One turn sends every row of this set to another row. A few are shown first. Where does it send the rows asked after them?
naguf: [ 0.95, -0.42,  1.42,  0.31,  2.60,  0.93,  1.37, -1.01,  0.08, -0.24,
 -1.82, -2.85,  0.55, -1.37, -0.63,  0.20, -0.25, -0.58, -2.15,  0.39,
  0.63,  0.87,  1.59, -1.23,  0.77, -0.35, -1.17, -0.58]
kulov: [ 1.64, -1.33, -0.25,  1.00,  0.11, -3.21,  1.08, -0.21, -1.98, -0.39,
 -0.63, -0.87, -1.37, -0.30,  0.25, -0.12,  1.72,  0.33, -1.21,  0.73,
 -1.48, -1.09, -1.93, -3.13, -0.74,  2.61, -0.05, -0.66]
pifu: [ 1.31, -1.33, -1.53,  0.00, -0.45,  0.30,  0.29, -2.27,  0.21, -1.10,
 -1.98, -1.40,  0.11, -0.75, -0.57,  0.04,  0.24, -0.12, -1.76, -0.86,
 -1.19,  2.50, -2.37,  1.25, -1.60,  1.01, -0.26, -1.23]
bero: [-0.59, -0.52, -0.95, -1.06, -1.59, -1.08, -0.18, -1.17, -0.45,  1.09,
 -1.51,  0.35, -1.48, -1.88,  0.92,  2.77,  1.42,  0.48,  0.49,  0.11,
  2.18,  2.08,  0.61,  0.95, -0.51, -0.99, -2.60,  0.69]
kopi: [-0.97,  1.56,  0.11, -1.40, -0.45, -1.19,  0.11,  0.95, -2.80,  0.40,
  0.86,  0.29,  0.16,  2.24,  2.02, -0.10,  1.72, -0.17, -3.83, -0.02,
 -0.95,  0.61, -0.16, -0.27,  0.02,  0.14,  1.15, -1.48]
nive: [ 2.75,  0.47,  1.20,  1.29, -0.79, -3.40,  0.47, -0.04, -1.81, -1.44,
 -1.14, -1.32,  0.61, -0.33, -0.18,  0.05,  2.70,  1.27, -1.94,  0.90,
 -0.80,  0.87, -1.11, -2.63, -0.75,  1.91, -0.98,  0.85]
dutok: [-1.44,  2.39,  0.81,  0.25, -0.22, -0.48,  0.39,  0.10, -1.97,  1.32,
 -0.54, -0.42,  0.11, -0.30,  0.89,  0.98, -1.24, -0.68, -0.04,  2.10,
  0.45,  1.28, -1.78, -0.72, -0.28,  2.29, -1.87,  3.36]
burim: [-2.65,  0.83,  0.49,  2.44,  1.21, -1.45,  1.45, -0.27, -1.70,  0.63,
 -0.63,  0.34, -0.66, -1.61, -1.56,  0.08,  0.84,  2.19, -0.15,  1.74,
 -0.63,  2.38, -0.58, -1.19, -0.61, -1.72,  1.95,  1.31]
mide: [ 0.00,  1.57,  0.47, -0.78, -1.19,  0.90,  3.03, -0.84,  1.55, -0.07,
 -1.36, -1.36,  2.13, -0.11, -0.74, -2.65,  0.97, -0.17, -2.84,  1.00,
 -0.70, -1.37, -0.68, -0.13, -1.29, -0.01,  0.42,  0.33]
darib: [ 1.87, -2.35, -0.94,  2.03, -2.84, -2.83,  2.60,  1.55,  0.62, -0.28,
 -0.05, -0.01,  1.48,  0.30,  1.08, -0.38, -0.47,  0.35, -1.46, -0.60,
  1.14,  0.46, -0.35, -1.34,  0.60, -0.06,  0.35,  1.04]
sen: [-2.15, -0.30,  0.47,  0.51, -1.50, -0.83, -1.26,  0.38, -0.27, -0.74,
  1.78,  1.35,  1.97,  0.67, -0.22, -1.17, -1.21,  1.40,  0.01, -1.00,
 -0.67,  0.82, -2.09, -0.87, -1.31, -1.72,  1.41,  1.10]
razot: [ 1.50,  0.60,  0.65,  0.42, -1.83,  0.44,  1.60, -2.98, -0.67, -0.23,
  0.30, -2.21, -0.40,  0.10,  0.23, -0.45,  2.02, -1.77,  1.28,  1.22,
  1.32,  0.53, -1.65,  0.87,  1.31, -0.83, -0.41, -1.15]
fuf: [-0.69,  1.14, -1.44, -0.35, -0.62, -0.04, -0.11, -0.42,  0.28, -1.06,
  0.09,  0.96, -0.84, -0.72, -2.85,  0.50,  1.76, -0.89, -0.75, -0.14,
  3.00,  1.01,  2.35, -1.01,  0.26, -0.25,  1.93,  2.48]
bim: [ 0.10, -2.63, -0.27,  1.02,  1.90, -1.72,  0.38,  1.25, -1.47, -0.30,
 -0.31, -0.39,  1.10,  3.16, -1.04, -0.02,  3.14,  0.02, -0.42,  0.44,
  0.58,  1.93, -1.27, -1.96, -1.07,  0.06,  0.96,  2.29]
tutok: [-1.35,  0.81, -0.65, -0.28, -1.43,  1.00,  1.28,  0.03, -0.19, -0.17,
 -1.00, -4.21,  0.92, -0.55,  0.72,  1.27, -1.93, -1.41, -0.53,  2.63,
  1.16,  0.28, -0.68,  1.08, -0.94, -0.48,  1.68,  1.38]
Bize: [-0.90, -0.02, -0.40, -2.26, -1.96, -1.46, -0.26,  0.04, -2.40,  2.03,
  1.33,  0.21,  1.87,  0.09, -1.85,  2.48, -0.26, -1.94, -0.58,  1.04,
  1.40,  1.53, -2.91,  0.32, -1.58,  1.27,  0.77,  0.86]
kofiv: [-0.18, -0.17, -0.62, -1.62, -2.87, -3.16,  1.37,  0.75, -1.23,  0.54,
  0.77, -1.54,  0.50,  2.12, -0.64, -0.75, -0.53,  0.83,  0.08, -0.77,
  1.25,  1.66,  0.17,  0.59, -0.92, -1.35, -1.37,  3.75]
fakas: [-0.65, -0.34, -0.49,  1.53, -3.22,  0.47,  2.91, -0.74, -0.12,  1.09,
  0.30, -1.13,  1.20, -0.61,  1.76,  2.51,  1.24,  1.91, -0.38,  0.78,
  1.64,  1.34, -0.76, -1.21, -1.03, -1.86,  1.22,  0.65]
buze: [-0.02,  1.29,  0.55,  0.02, -0.75, -1.95,  0.22,  2.09, -0.70, -0.62,
  0.72, -1.12, -0.14,  0.47, -1.86, -1.09, -1.14, -1.61,  0.64, -1.55,
  1.78, -1.08,  1.64, -2.24, -1.18,  0.95,  1.10,  1.90]
vol: [-0.09,  0.63,  0.07,  0.68, -3.06,  1.85,  1.63,  0.44,  0.35, -0.36,
  0.40,  0.03,  0.27, -1.61,  2.20, -0.12,  2.88, -0.84,  0.64,  1.33,
 -0.22,  1.07, -1.26, -1.58, -0.79, -0.86,  1.02, -0.40]
luz: [-0.42,  1.25,  0.36,  1.00, -1.96, -2.47,  1.61, -0.75,  0.85, -0.34,
  1.17, -2.03, -0.86,  1.00, -0.70, -1.79,  1.63, -1.58,  0.12,  2.07,
  1.48,  1.28, -3.19, -1.47, -0.17,  0.27,  1.15,  1.50]
sovud: [-0.34,  0.14, -1.05, -1.79, -0.77, -0.68, -1.30,  0.05, -0.83,  2.62,
 -0.80, -0.13, -1.06, -0.48, -0.62,  2.98,  1.66,  1.13,  0.97,  2.63,
  1.73,  0.49,  0.20, -0.11,  0.67, -1.17, -1.74,  1.32]
siduf: [ 1.76, -0.98,  0.51,  0.57,  0.55, -0.49,  0.81,  0.46, -1.98,  2.02,
 -1.77, -0.56, -0.32, -1.90, -0.26,  1.79,  0.04, -0.94, -1.40, -1.43,
 -2.13, -0.69, -1.89, -1.00,  0.23, -1.07, -2.33,  1.75]
Rek: [-0.65,  3.06,  0.19, -0.03,  1.40, -0.36, -0.83, -1.35, -0.43, -0.69,
 -0.54, -1.95, -0.24, -0.52,  1.57, -0.39,  0.67,  2.77, -1.66,  0.10,
  0.49, -1.08,  0.81, -2.32, -1.94,  0.16, -0.17,  1.10]
pog: [-0.75,  1.13, -1.23,  2.28, -1.68, -0.22, -0.66, -0.29, -1.43,  0.04,
  1.96,  0.69,  1.89,  2.31, -0.12, -1.61,  0.25, -0.67,  0.08, -0.37,
 -0.11,  0.97, -1.23, -0.08, -1.81, -2.09,  0.75,  0.33]
Sazab: [-1.14, -0.51,  0.43, -0.94,  3.12, -3.78, -0.26, -0.43, -2.64, -0.73,
 -0.09, -1.00, -0.16, -0.57, -1.35,  1.33,  0.96,  0.02, -0.15,  0.31,
  2.39,  1.02, -0.04, -1.32, -0.27,  0.25, -0.38, -1.99]
bifu: [ 0.35,  0.64,  0.82, -1.19,  0.02, -1.30,  2.45, -0.88, -2.20,  0.40,
  1.28, -2.22,  0.46,  0.31,  1.08,  1.25,  0.53, -0.62,  0.65,  1.01,
 -1.54,  1.73, -0.43, -1.62, -0.13,  0.99, -3.18,  3.00]
posom: [-1.13,  0.73, -1.75, -2.32, -2.18, -1.75,  0.24,  1.73,  0.38,  0.10,
 -0.86,  1.08, -0.87, -1.40, -1.96, -0.34,  1.76, -2.12, -0.08, -0.18,
  1.77,  1.17,  1.27, -0.58, -0.06, -0.22,  2.32,  1.58]
Tov: [ 0.64, -1.30, -1.82, -0.67,  0.39, -2.48,  0.57,  0.36, -0.05, -2.68,
 -0.90,  0.26,  0.07, -0.59,  0.16,  1.22,  1.46,  1.47, -1.18,  0.68,
  1.72, -2.16,  0.46,  0.32,  1.71, -0.40, -0.58,  2.31]
Zuti: [-2.49, -0.05,  1.74, -0.92,  0.13,  0.14,  2.50, -1.35, -2.80, -0.29,
 -0.77, -1.76, -0.36,  0.61, -2.08, -1.47,  0.05, -0.37, -2.75,  0.30,
  0.58,  1.66, -1.93, -0.41, -0.21,  0.62,  2.21, -0.27]
ner: [-0.21,  0.01,  1.39, -2.59,  0.39, -2.08,  2.24, -0.53, -1.33,  2.38,
 -1.98, -2.75,  1.85, -1.13,  0.96, -0.64,  0.35, -2.38, -0.43,  1.61,
  0.97,  1.08, -0.83, -1.96,  0.66,  0.22,  0.45,  0.15]
Dag: [-0.76,  1.67, -2.42, -0.77,  0.29, -1.36,  0.51, -1.51, -0.67, -1.45,
 -0.87, -0.51,  0.95,  0.14,  1.08, -1.60,  0.34,  2.50, -3.07, -0.91,
  0.06, -0.34, -1.76, -1.87,  0.63, -1.51, -0.09,  0.90]
Bobo: [ 0.18,  0.74, -2.19,  0.67,  0.11,  0.04, -0.49, -0.20,  2.02, -1.19,
 -0.23, -0.68,  1.00, -0.82, -2.06,  1.14, -1.23,  0.28, -1.20,  0.02,
  0.34,  0.73, -0.57,  1.49, -2.66, -0.13, -2.32,  1.57]
Nugug: [ 0.69,  0.45, -0.04, -0.64, -0.46, -1.55,  0.16,  0.91, -2.06, -0.66,
 -0.23, -0.33,  1.77, -0.50, -2.75, -0.87,  1.02, -1.67,  0.37, -3.06,
  1.89, -0.27,  0.96, -3.04, -2.35, -0.41,  0.98,  1.34]
demad: [-3.28, -0.49, -0.06,  1.54,  0.98, -0.27,  1.65,  2.48, -0.99,  0.23,
 -1.97, -0.27,  0.31,  0.67, -0.09,  1.45,  2.22,  1.47,  1.00,  1.80,
  0.01,  1.43, -1.68,  0.24, -1.03, -2.05,  0.06,  0.44]
vobav: [ 0.40, -1.37,  1.64,  1.27,  0.12, -1.05,  1.61,  0.24,  1.04, -0.33,
  0.57,  1.59,  0.70, -1.48, -3.46, -0.15,  2.33,  0.49, -2.08, -0.58,
 -0.71,  0.99, -0.81, -0.79, -0.81, -0.99,  0.74, -1.30]
nem: [-0.91, -0.50,  2.91, -1.18,  1.06, -2.77,  0.38, -1.39,  0.79,  1.60,
 -1.12, -0.66,  0.11, -1.66, -1.73, -0.05,  1.16,  1.77,  0.02,  0.66,
 -1.61,  0.92, -0.54,  1.19,  0.12, -1.31,  0.80,  0.56]
Nini: [-0.09,  1.10,  0.66, -0.76, -0.28, -2.01,  0.64, -1.41, -0.80,  1.36,
 -0.20, -0.18,  2.42,  0.82, -1.11,  0.78,  0.10,  0.58, -1.01,  3.86,
 -0.71,  0.49, -2.22,  1.02,  0.74,  2.88,  0.81,  1.05]
fekal: [ 2.81,  1.43, -0.17, -0.81, -1.36, -2.57, -0.80,  0.44,  1.53,  0.53,
 -0.54, -3.05,  1.21, -1.34,  1.29,  0.74,  1.52, -0.34, -1.39,  0.67,
  2.14, -0.93, -0.04, -1.47, -0.94, -0.61, -0.43, -0.73]
putur: [-0.34,  1.81, -0.22, -1.67, -1.20, -1.63,  0.51,  1.22, -4.75,  0.51,
 -0.94, -0.16,  0.32, -1.29,  0.84, -0.46,  0.88, -0.27, -1.14, -0.14,
  0.29, -0.10, -1.04, -1.42, -0.34, -0.32,  0.41, -3.04]
Tud: [ 1.32, -0.48, -1.64, -0.97, -0.55,  2.08,  0.73, -0.37, -1.56,  1.86,
 -0.93,  0.14,  0.74, -2.16, -0.95,  1.08, -0.05,  0.27, -0.76, -0.91,
 -1.82,  1.93, -0.65, -1.72, -2.13, -0.07, -1.99, -0.11]
narub: [ 1.26, -0.28, -1.74, -0.05, -1.31, -0.57,  1.59,  1.97,  0.23, -0.37,
 -1.42,  0.25,  1.44, -0.56, -2.06,  1.37,  1.29, -1.12,  0.01,  0.79,
  2.17,  0.25,  1.40, -2.72, -1.60,  3.15,  0.37,  1.18]
Mugo: [ 0.06, -0.52, -1.08,  0.46, -0.52, -1.99,  0.69,  1.87, -1.05, -0.05,
 -2.66, -0.91, -0.45, -0.70, -2.66,  1.41,  0.60, -0.78, -0.66, -0.22,
  2.58,  2.01,  0.18, -2.41, -1.77,  2.53,  1.32,  2.17]
zam: [-0.61, -1.07, -0.17, -0.40,  0.12, -1.35,  0.63,  0.14, -2.46,  0.55,
  0.02, -2.03,  0.57,  0.98, -0.14, -0.10, -1.59,  0.05,  1.32,  0.16,
  0.44,  0.48, -1.08,  0.62, -0.76,  0.01,  0.37, -4.17]
loma: [-1.93, -0.88,  0.10, -1.15,  1.21,  0.72,  1.80, -0.88, -1.70, -0.12,
 -1.69, -0.68,  3.51, -1.95, -1.34,  1.97,  0.55, -0.38, -0.73,  0.94,
 -0.03,  1.01,  0.26,  1.24, -2.33, -1.18,  1.32, -0.18]
Dig: [ 0.26, -2.41, -0.02, -0.24,  0.08,  0.64,  0.02,  0.40, -1.30,  0.75,
  0.35,  1.41,  0.51,  1.77, -1.36,  0.95,  1.52, -0.63, -0.70, -2.22,
  1.41, -1.99, -0.80,  0.65, -0.69, -1.23, -1.06,  1.80]
Lut: [ 1.09, -1.21, -1.54, -2.00, -1.33, -3.34,  0.36,  0.22, -2.64,  0.66,
 -0.22, -1.41, -0.70,  1.23,  0.52,  1.61,  3.24, -0.80, -1.95,  0.20,
  0.91,  1.86,  0.93,  0.38, -0.99, -0.61,  1.44,  1.40]
Telap: [ 0.64,  1.63,  1.76,  0.32,  0.11, -1.27, -1.16, -1.91,  0.75,  0.46,
 -1.47, -2.27,  4.00,  0.37,  0.67,  0.38,  0.58,  1.84, -0.55,  0.22,
  1.46,  0.08, -1.12, -0.10, -1.76, -0.55,  0.17,  0.79]

fuf goes to narub
pog goes to sovud
putur goes to burim
Now these:
vobav goes to Bobo
loma goes to naguf
kofiv goes to Lut
Telap goes to razot
siduf goes to Dag

